Each row is where one point has got to under a steady rotation. How many steps took it there?
The counts run from 0 to 777.
[  2 -11   2  -7   4  18   3 -10   0   2 -29 -17   8 -15  14  -9  -2  -1
   0  -4  13  11 -14   5  -4 -15  13  -4   3 -21   1 -10  22  -6  19  -1
  -9  -5  11  -3  -9   4  -7  13   7 -17  29  11  -5  10 -44  12  11   5
  -3   2   1 -20 -11  -8  22 -23 -25 -10  11   8  -5  -5   8   2   6  -8
  -2   0  -6  18  -4   4 -25   5 -12  -3 -35   3  18   0 -31]
96
[  9   7 -25  11  20  -2  -9   3   5  -3  13  -3  -6  -9   1   3  -7  12
  -6   3  12  13  10   2 -17   0  -1  12  -1  -1  -2  16  12  21   6   6
 -25 -18  25  10 -28  17   4   8   8 -32  11  -5  31 -13  -1   4  14   2
  18   1 -12 -15 -16   1  31 -14   3  24  -8   8  -1   0   0  11   4 -11
 -17  15   0   2  -5  -1  20  -8   1 -20  -5 -18  -4   2  -7]
558
[ 12  24   9   7 -12   5  -9  12   3  20  25  16   5 -10   0 -14 -11   0
   0  -7   1 -21   2   2  21   4  -7 -13  17 -13 -19 -10 -10 -23  -4   2
  19  -5   3   9 -14  -2 -13   5   6  15  -8  -2 -17   1  36  10 -16 -11
  39  18   2   8   4  20 -13 -12  -3  -3  -6 -26   1  -5  22  16  11  18
 -10 -23  -2 -19  11  -8 -19   8  -4  22  -7  11 -12   3 -17]
608
[  0   2   1   2 -17 -23  11 -12 -24   1 -39   2  -6   7 -11   2   3  13
  12 -23  17  11   2   8  -8 -13   0   2  14 -10 -10  10  -3 -30   3  14
   4   7  -5 -22 -12   7  14 -11   3   4  11  11 -18   4 -28  13  -4 -14
  -2   0  -9   2  30  -3 -20  -7 -13  14 -25 -21   1  11  15   1 -18   7
 -23 -20  -3 -10 -29   4 -29  25  -7   0   3  10  15   7  -5]
19
[ 17   5  -1  -5  10 -10   9   2  -9 -10 -23 -14  -1 -11 -19   1 -21  14
  15  11  -6   8  41   8   9  12  -2  24  15   3 -19  -1 -18 -21   9  21
 -17   1   9 -26   3 -24   6   6  -1 -16 -11  -5  18 -12  -1  -9   7 -10
   4  16  10   8   7  12  -8 -22   0  19 -16 -12   5  -8 -17  25 -14 -15
 -15   2   3 -10 -14  -5   0   1   9 -11  -4  38   1  -3 -10]
503
[ -6  -6   8  18   7  10  17  -4 -13   8 -29 -12   4 -21   4 -18   6 -10
   2   4  19  10  18   1 -14 -17  17  15  28  -4  -9   0   2 -10  20  17
  -7 -11  25   1 -24   0  21  21  16   0  -6  -1   5 -15  -7   0  17 -15
 -13  28  -4   7   4   8   3  -9   7  -6 -24  -1 -16 -16 -12  17 -29 -15
 -20  -1   4   1  -6  10 -22  -1   5 -21   0   4  16 -11 -11]
762
[-26 -14  22   5 -18  11   4   0   1   9 -20   5   7  -6   1 -16   9  -3
   7 -11  -2  -7   3  11 -11 -25 -20   1  -4 -27  -9  -5  17  -9  28 -16
  29  -5 -13  15   3  -2   9   2  -4  23 -14   3 -13  -9 -14   0  23 -13
  15   2  -3  -5   6 -19 -10   0  -1 -10  15   8 -17 -11   0   4 -16  21
   1   6 -12   5  -8   3 -14   5   4   4  13  -5  27 -20  -3]
199
[-19 -19 -10  -4  -8  11  -3   8  14  25  -8  -2   0 -30  15   0  12 -16
   0   5  13   0   4  -6 -13   2 -25   4 -16 -13 -12   5  23 -13  23  -7
 -22   7 -12  -1  -7   5   1   2  18 -12   0   5  11  -6  -5  -9  24  13
   7 -13  -4 -30 -17   3  10  -7   4 -24   5   4  12   6  18  -5 -11  -1
   8  -4  25   1 -10 -29 -19  14  16 -11 -11 -11   4  -1   1]
300
[-10  -5  42 -11  -6  34 -12   3 -12 -14   3  -5  -3 -16   4   8 -14   8
  25  19 -15  -5   5   2   5 -34  -8   2  -4 -15  -8  -9  -2  23  22   3
   5 -11 -24   6  12   7  -1   1 -13 -11  -3  13   7 -15  33 -14   7   0
  15  -2  11  13  -1  -1   8 -31 -13   5  -3   7 -12 -14  16  10   5  -4
  29  -3 -12   0  -7  12 -13   2  -3  -3 -12   8   6   5 -10]
246
[ -3   7  14   0 -13   5 -30  11 -19   3  22  -7  -4   3  -2   1  -9  15
  22   7  -5  -7 -11   9   2 -19 -14   1   6   5   6   9   1  10  30   9
  12 -17 -13   6  -3  26 -10  11   4  -4   8   8  14 -16  27   6  -7  -5
  31  -2  11  14   8   8  22 -14  -5  30  -6  10 -20 -35   0   4   3 -17
  -6  -4  -9  -7  -5  -2 -14  21 -18  -3   3   8  -2   1 -16]
408
[-26  17  13   4 -18   4 -10   8  -3  26  13  11   0 -22   2 -16 -13   3
  16 -22  10 -14 -16   8 -16 -33 -27  -4   5 -20 -20   4  11  -3  12  -3
  16   8  -4  13   5  12  -1  -4  -3  -9  10   6  -7  -6   9 -11   3  -3
  20  11  -6  -1 -11   4  -3  -8 -21  -2  21   9 -11  -8  11 -16 -15  19
  -6  -6  -2  -9   8 -22   1  23  12   9  10  -6  20 -18   3]
288
[ -7  -8   9 -11   4  14  31  -4 -17  -1 -24  -4  -7  -6 -12   5 -17   6
   8   8   6  -4   8  -4   2   5  -8   4   0 -10  -6  -5 -11  -9 -10   1
 -15 -11   2  13   3  -2  27  14  13  14   8  16   6   6  -8  -8  22   2
 -13  32  -5  -2  -4 -14  -5 -24 -18 -18  -6 -11 -25  23   0  19   2   7
 -30  -4   4   8 -13  25 -21  -3   8   6  -5  10  13  -7 -10]
767
[-20   7  18 -21  -2  17   5  -4   6  19  -8   0 -17 -27  11  11 -18 -16
   8  -4  -6  -7   4   2  16 -18 -23   9 -26 -24  -1  -8  10   0   5   8
  -5 -11  -2  19   6   5  -3   5  -3  -3 -20   7  22   6  20 -15   9  19
  16   9   1 -14  -5  -9 -17 -19 -22 -11   6 -14  -6  11   1  30 -12  12
 -13  -8  31   1   5  12   4   7  16  12  14 -10  22  -7  -4]
41
[ 17   2  27   9   8  -2  13  -9 -15  -7 -29  14  16  -2 -13 -27   0   1
  13  -1   4  -4  19   5  -8   5   3  13  19  -3 -16  -8 -20 -13 -10  11
   3   5  11  -4 -18  -8  22   9   8  23 -14  -6  -8 -12   6  -9  -2 -14
  10  23 -12   7  10   7 -15 -22  26   4  -5  -6  15   0 -16  21  -5  -1
 -26  -1  -3   2  -4   3  -5  -3  -4   7 -32  25  -1   6  -7]
430
[-16   1   5  -9 -25  13   3  -4  -4  30 -10  16 -13 -14   9  -8  -4 -10
  15   5  18 -22 -11   2   6 -21 -24 -18   9  -8  12   3  24  -2  12  -1
  -6 -15  -6  12  -5   7  -6  -7   9  15 -13   8 -11  -8  17   6   1   2
   9   0  -4 -19 -13  -2  -8 -14  18 -25  -5  -6   8   1   3   5  -8  22
  -2 -11  23 -14  -6 -21  -7  20  15  20  27 -20  10 -15  15]
373
[-20 -11  -7  -1 -13  19   7  -2  -1   7   3  -9  -9 -25  12  20  -8 -16
  17  -9  12  -2  -1  17   6  -9 -15 -10  -9   3  12  11  16  -5   6  -5
  -8 -25  -8  21  -1  33 -12   1   6 -11  25  16   6   8   6   3  15   9
   7  16  -8 -25 -17 -19   9   2 -21  -7 -13   8 -10  18  11   3 -11  11
   0   0  37  -6   5   0  -4  14  28  -4  14  -2  23  -5  10]
542
[  5 -10 -16 -10 -10  -1 -30  14  16   2  -4  10  11 -10   7  -5 -10 -12
  12  18 -11   6  14   1   9  18 -28  12 -24 -14  -9  -6   6   9  18  -4
   3  11 -14 -12  -9   8  -7  -5   9 -16 -27   4  -1 -18  18   5  -4  10
  18 -20   7  -1  -8  16   2  -9  13  16   5   0  38 -13   0  28  -8   1
  12 -18  -4 -30 -11  -5  -4  -1 -18  10 -15  13 -20  27 -28]
565
[-16  -9  -7   2  -6  10  -6 -11   8   2  -9  13  16  -5  13  -4  18   0
   9  -3   1  11 -15  14  -2 -18 -21  13  -6 -10  12   7  24   3  29  -7
   7  16   3  -4  -3  22  -8  -7   4 -15  26  17  12  -6  -7  10  -9  10
  22 -12  10 -17 -20 -11  27  -8 -18   6  19  19  18   0  18   3  -1   3
   7  -8  -9   4  -4 -15 -21  15 -12 -15 -27 -17  -2   8 -18]
228
[-13  32  10  -1   5   0   9   5   3  11   3  -3  -5 -10  -7  12 -16  -1
   4  -2  -7 -11  -1   6   2   1 -23  17 -13 -20 -19   3 -16 -15   5   1
   5  14  10   0   8  11  -4  20  11 -12  13  22  20 -15   0  -1   4  -8
  25  19  -3 -15  11  10  -5  -7 -41  13  -5   6  -1  -4   6  12  -9   9
 -26 -29  25  -7  11   6   0  10   0  -8 -18   4  16 -10 -28]
529
[  5   4  11   8  14   9 -21   7  -5 -10  -2   4  -2   1   7 -13 -11  13
  20  20  -3   9  39   2 -11 -19  -9  10 -10  -2  -8  11  20  13  25   0
   8 -26   2  15 -37  -7   9   9   5  -4 -15  -4  13 -11   2 -13  22 -15
  24 -10  -1   3  12 -13  16 -20  19  17  -3  12 -15 -24 -10   8  -7   2
  -3  29  -5  -1 -24  10  17  -9   3  -3   8   0   4  -1   2]
68
[ -4  -2  -6  -6 -20   1 -15   7   1  12 -17 -16   8  -7  -1   7 -19   3
   9   2   4  -6 -12  11   6 -19  -1 -31  -9 -32  -3  -9  18 -10  17  -5
   9 -26  -2  15   0   6 -26   9   6  -5  24   8 -16   5 -10  20  -8  -9
  24 -11   2  14  -4  -7   2  -7 -35   1  10  -2 -15   7  23  -3   8   2
   8 -12  -7  23  -4   4 -37  12  -9  17 -28   1   9  -7 -16]
186
[ -3  20  16  12 -16  -4 -27   7  12  28   2  -4   2  -1   6 -10 -22  -3
   3  -5 -13 -29  10  -2   1 -20 -24 -11  -3 -15  -7   4 -11 -13   4  -6
  10  -9  -1  17   0   6 -15  19   4  -4  -5  -6   3  -8  -2   8  -9   2
  42  10 -15 -10  20  -3   9   7 -24  18  18  -3  -9 -11  -1   1 -15   2
  -7 -14   6   9 -14   9  -1  30 -17  20 -11  -5   8 -18 -17]
692
[  0 -11 -19 -11 -21 -12 -25 -12   6  -8  -7  26   7 -14  11  -2  -7  -1
   5  -6  -7   0 -11  -8  16   2  -9 -11 -16 -15 -18  -7  28   2   3 -12
  -4  10   6 -15 -15  -5  13 -20  11   2 -12 -14  -2  19  20 -13  -6  15
   4 -20  13   5 -20   3 -13 -19 -19  11  22 -17  26  21  17  19  -1  11
   0   3 -17  -2   7 -11 -22   9   5  10 -16  -7  -5   6 -11]
386
[  1   7  -1 -26  10   9 -13  10 -13   3  -6 -17  -4 -10   8  12 -19   8
  21  14  -9   3  -9  13  -2 -24 -22  13 -16 -11   4   3   9  13  21   0
   4  -1 -24  -7  26  21   3  -4   2 -21  13  28   6 -17  12  -1  -1  -5
   9 -11  10  -6 -11   6  22 -28 -30  23 -12   7  -2 -11  11   2  -7 -10
  11 -20  -4 -28 -11  -6  -9  16   4 -14  -8  23  -2   4 -28]
245
[ -9  -9   9  -6   6 -10  -9 -15  -7  -5  -9  16   0   6  11 -18   2   3
  27   4 -16  15  18   8 -19 -30 -17  13 -17 -12 -14  18  21   2  30   5
  15  -4 -12  -2  -4  -6  13   4 -12  -5 -19  -3  16   7 -11 -24  10   3
  10 -16  22  10   6 -26   6 -28 -14  20  13   0 -14 -20  -2   6 -14  -1
  -4  21 -13   0 -22  -1   7  17 -10  -4  12 -15   7  -8  -5]
67
[ 10   9  11 -25  17  -4  -3 -17 -15   0 -29   8  -5   3 -18   6 -14  13
  24  15 -16 -14   4   9  -3 -27 -17  11   2   7  15 -26  -8  -8  -1  -9
  -8  -2  -3  -5  18  -6  11  -2  -1  -5 -28  -2  -1   6 -14  -3  -9  -6
  14  -6  11 -10   0  11  10 -32  12  19  -6  -3   6 -16 -16  25 -12 -20
 -13 -11   7 -10 -21   7  22  22  -4  16 -10  10   6   1 -10]
666
[ -5 -11 -16  -1   4   9  -9  22   5  25   8   2  -4 -21  -2   2   7  -4
  14   2  -8  10   5  -5   2 -18 -17  -9 -19 -12  -8  20   8  27  11  -7
  -6 -15  -3  24 -10   8  22 -16  17  -3  -7  20   7   1  11  -9  13  -3
  18   2  -4  -8 -11 -16  26  -5   7  10   1 -16  -7   8   8  -7   1  13
  -7   3  13  -7 -15   4   5  15  20   8   7  -6 -10 -13 -16]
305
[-14  -1   9 -10  -2  24  10 -14 -11  17  -5   8  -7 -37  20   8   7  -9
  -1  -4  16  -1  -6  -1  -3  12 -20  10   4  -7  -2  -6  18 -11  17   9
 -17   6   0  -5   0   8   5   1  12   1   8  -3  18   0  22  -7  27  -3
  -6  13  -1 -23 -29  -2 -16  -9   8 -32 -21   9  11  -4  23  16 -18   7
  -9 -18  32 -20  11 -20 -11  -6  35 -12   9  -3  14   0   2]
210
[-22  -5 -13  10 -29  13  -5 -28  25 -10 -14  21  -3  -6  -5  -4  -5  -6
  17 -11  -6  -4   7  10   8  -1 -12  -3   8 -13   7  -1  37  -3   2 -13
   6   0  32   0 -30   1 -10   0   0   2 -20 -26 -22  -8  18   8 -25  -6
  11   1  -4   2 -13  12 -16  -3   5  11   6  12  31   5  -8  29  -4  11
 -10   9  -7  16  26  -3   5  -5   0  18  -7 -23  22  -9 -20]
459
[ 16  -2 -13   9   4  -9  12  -5  -5  15 -28  16   4 -16   8 -25   3   2
  10 -14  12   7   4   1 -11  -3   2  -9   7 -20 -10  13  -6 -29   2   0
  -6  12  25  -2 -17 -26   2  -3  -3  -3  -4 -15 -24  -5 -41  12  -2 -25
  17  -3  -3 -14   1  -8  23  -5  -2 -11   5  -6  13   8  -9 -24 -17   3
 -15  -4  27   1 -23 -18 -18  -9  11   2 -29   5   9 -11   2]
521
[  3  -6   5   6 -14   3  -7 -13  -5  -9 -28 -17  13 -10 -12 -13  -6   3
   8   6  -5   6  -3   3 -12  -9   2  -9  -3 -36  -9 -12  13   4  17  -5
   6  -7  14  -3  -3  -3  -2  23   5  -7   3 -17 -14  13 -31   5  -4  -9
   0 -17 -16   5  11  -8   7 -15 -13  26   8   7 -10  -4   4  13  -7  -7
  -2  20 -28  17  -1  29 -33   9 -13   9 -28   5  24  -6 -18]
97
[ 12  10   9  -5   3 -13 -27  24   4 -18   5   1  -2   1   5  -5 -36   9
  16   1  -4  14  10  13   3   6 -24  -5 -19   2   0  18   0  -2  -3  -6
  12 -11  -2   6 -16   9 -15 -11  -9 -21   5 -12  -2  -2  23   9 -18   4
  38 -18  12  12  -6   9  10  -3   3  34   1  16   5  -9  -5   6  14  -5
  -8   1 -16 -14   9   1  23   6  -4  11 -14  20 -12  -2  -6]
323
[  4 -17   0 -12  12   8   6  -8  -9  13 -22  -8  12  -1  -4  -4   7  -4
  10   7   7  33 -11  16 -11 -13   8  -1 -15  -4  14   0  21   3  15  -3
  -8 -20  24  -2   7   6  10  -7   9 -11   8 -11  -8   8 -34  13 -15 -10
 -11 -12   5 -11  -7   1  23  -7   2  13 -13   9  -9 -14 -16   4 -19 -23
 -10  -7  12   9 -11  14 -21  13   7  -7 -19   2   9  -2 -47]
7
[  3 -18  -4   0  10  -8  15   3 -23 -14  -4  21 -11  -7  17 -13   3   5
   6   3   8  18   5  11  11  -7   1   7  15   5   9   7  36 -15  23  10
   9  -6   3  -3 -31   4   5 -23  -2  -7   0   3  13  -6  -4  15   8 -11
 -15  13  14  -3 -20 -10   1 -31  26 -12 -22  -8  -8 -20  -2   1 -12   5
 -15  20  -1 -27 -17 -15  -5 -13  -5 -15  17  -5  -3  -3 -11]
405
[ -3  19  16 -19 -23  -4  -2  -3   9  22 -24   3  -1 -10  -2  17 -19   1
  17  -3   1 -26 -28 -14   9  -4 -16 -16 -16 -15 -11  -8 -19 -18  -2  -5
   7   5  -7   5  15   9  -5  -4   0   8   4  11 -10  -5   9  -1  -5   0
  25 -10  14   3   1  15 -21 -10 -13 -12 -10 -12  17   8  10  19   5  -1
 -14 -42  17  -7  -8  10 -15  13  -3  24  -9  -1  -2  15 -15]
445
[ -1  -1   4  -9   7  -2  -8  20 -19   9 -12 -17  -8  -8 -14 -10 -18  15
  23  17 -23  -8  21  -3   6 -29 -17   4  -1  -9  -8  -5  -7  14  19  -6
  -7  -8 -20   6   8 -14  -3  12   6 -22 -33  13   6 -18   7  -1   8  -7
  11   3  -2   4   8   4  30 -19 -12  29  14  -6 -13 -11  -7  13 -22 -15
  19  -8  -9 -15 -16   2  -9  18   4  -3  -9  22  -4 -19 -10]
335
[ -5  11  28  -2  -7  13  16 -30  -8  10 -43   8   3 -21  -7  -1  -1   4
   8  -8   8 -14  12  -7  14   5   1  16  21 -16 -12  -6 -13 -13   2  24
 -24   7 -10  -9   6  -4   3  11  -4   3   5   4   7  -4   0   4  -1   7
   2  22   6  -7   8  -3 -13 -18 -17 -16  -3 -19  11   6   4  18  -6  -1
  -8 -22  12  16   2  -3 -22   4   5   5 -27  15  27   9   3]
682
[-11 -13   1  -8 -15  12   1   3   4  11 -19  10   3 -23   9   6   2  -2
  12   5  15  -9   2 -14  11  -8  25 -37   6 -28  -8  -9   1 -14  10   3
 -15  -9 -11  17  -4 -22 -15  -4   7 -10  -4   3 -28  -9   6   2  -6 -20
  18  -8   3  -1   3   6  10 -21   4 -26   7 -10   8 -10  25  -7  -1  -3
   6 -18  14 -10 -22 -18 -32  -2  12  18 -22   7   9  -3   4]
16
[ 10 -26  -8  15  14   1   5  -9  -1 -29 -14  14  -1   3  -9  -3   8   9
  11  13   6  -2  23  17  -6  21   3  -1   7   7  15  -8  -6 -14  -6  -2
 -12 -11   2  10 -34   2  12   5  -4  -9 -13  -4  -5  -7   2  -1  16 -16
  20 -13  -8  -4   0  -5   6 -18  42  12  -1  14  20 -10  -1  19   5 -10
 -19  29  -4  -1 -17   1   9  -8 -15   3  -1   0  -6  22  11]
400
[  1 -33  13  -8  -2  15  -1  -2 -11  -6 -20  15   5   5   8 -12   3   5
  14  14  17  26   1  12  -6 -17   6 -17  -8   3   4  14  32  15  21   6
  14 -13   4   5 -14   9  24 -13   0   2   3   1  -7  -2  15   0  13 -11
  -9  -9   2   3 -21   3 -12 -30  45   2 -13   8 -15 -16  -1   5   3   3
   2   9 -17 -11  -9  15  -4   2  -3   4  10  12  -2  -5   5]
242
[ 15  16 -20  -2 -22  -4 -18   5  20  22  -7  -9   8 -16  -4 -13 -10  10
  12  -1  24   4 -18   7 -19 -20 -18  -4   1  -6 -13  13  18  14   7  -6
  14  -3  24   7 -11  21 -12  -6  14 -17 -11 -17 -19 -14  -9  22  -7   1
  11 -24 -21  -3 -15  28 -11   8  25  28  -5   8  13  -4   1  11 -11 -21
  -1  -7 -10  -8   2  -7 -13  10   5   4  16 -17  10  -8  -5]
123
[ -5   6  21   0 -30 -10  -2   8  -7   1 -14  16  22  -9 -10  -5 -10   5
  13  -3   1 -35 -13   0  24  -6  -7 -12   6 -22 -16 -22 -17  -7  -5  -9
  14  -5  -5   6   3  -6 -10   5   2   3  -5  -7 -21  11  13   4 -15   0
  29  12   2   4   1   1  -1 -18 -11   1  20 -12  16  13  19  12  21   0
   2 -13 -18   4   3   1 -22  13  -9  32 -34  12   3   3 -23]
518
[ -1   0  -2  -1 -24  -8  -9  11   4 -15 -18   0   0   4   6 -15 -23 -13
  -6  14 -12  -2  10   7  27  13  -6 -22  -5 -34 -17  -6  18 -19   1   2
  10 -15   4  11 -26  -8 -19  12   9   3 -10  -8  -3  -2  12  23 -12   6
   6   0  14  16   0  -6 -14  -8  -5   5   6 -21   0  17   3  13   4  15
  -7   9 -22  11  -3   3 -12  -5  -9  19 -17  15   9  -4 -34]
102
[  4   1  16 -11   1 -26 -28  15   8  13 -23  19   1   5  -6 -11  -4  -6
  31   3  -5   3  -7  11 -14 -17 -28   6  -2  -7  -3  16  -8  -8   9   1
  14  17  -6 -14   1  14   6  -8   2 -14   1   7  -7  -4   9   1 -30  -7
  30 -17  27  -3   3   9   8  -7  15  14  -1   3  25 -28 -10  -3 -18   1
 -12  -7   0 -27  -9 -11   7  32 -11  15 -10  15 -11   8 -10]
492
[ -7 -10  29   9  10  -5  -4  25  -4  11 -21 -12  -2 -32  -9 -15  -2   3
  26  17  13   5  10   6 -13 -32  -2 -10   0  -4 -23  14 -11  11  26  -3
   7  -3 -25   2  -2  -9  18  -4   1 -21  -3   2 -29 -19  13 -13  14 -26
  11 -10   0   7  -7   1   6  -7  10   6   3   3 -15  -9   9 -16   3  -3
   9  -1  -9  -9 -16  -8 -12  26  18  11 -15  26  -2   1  18]
420
[  7  22   7   1 -22   4  10   4   7  -9   3   2   1 -17  -1   5 -26   1
   5  -2   0 -13   7   6  29  22 -24   9  -4 -12 -10  -7 -18 -18   2   2
  14   0  -3  16 -10   9 -31  -2  -6   0 -16  -9 -17 -17  15  17  -5 -13
  20  -2  -9  -8  15  21  -7   6   6  24  -9  -1  36  20   8  17  -3   7
   3 -20   2 -17  14 -14 -18 -21   5  11  -7  18  14  16 -10]
281
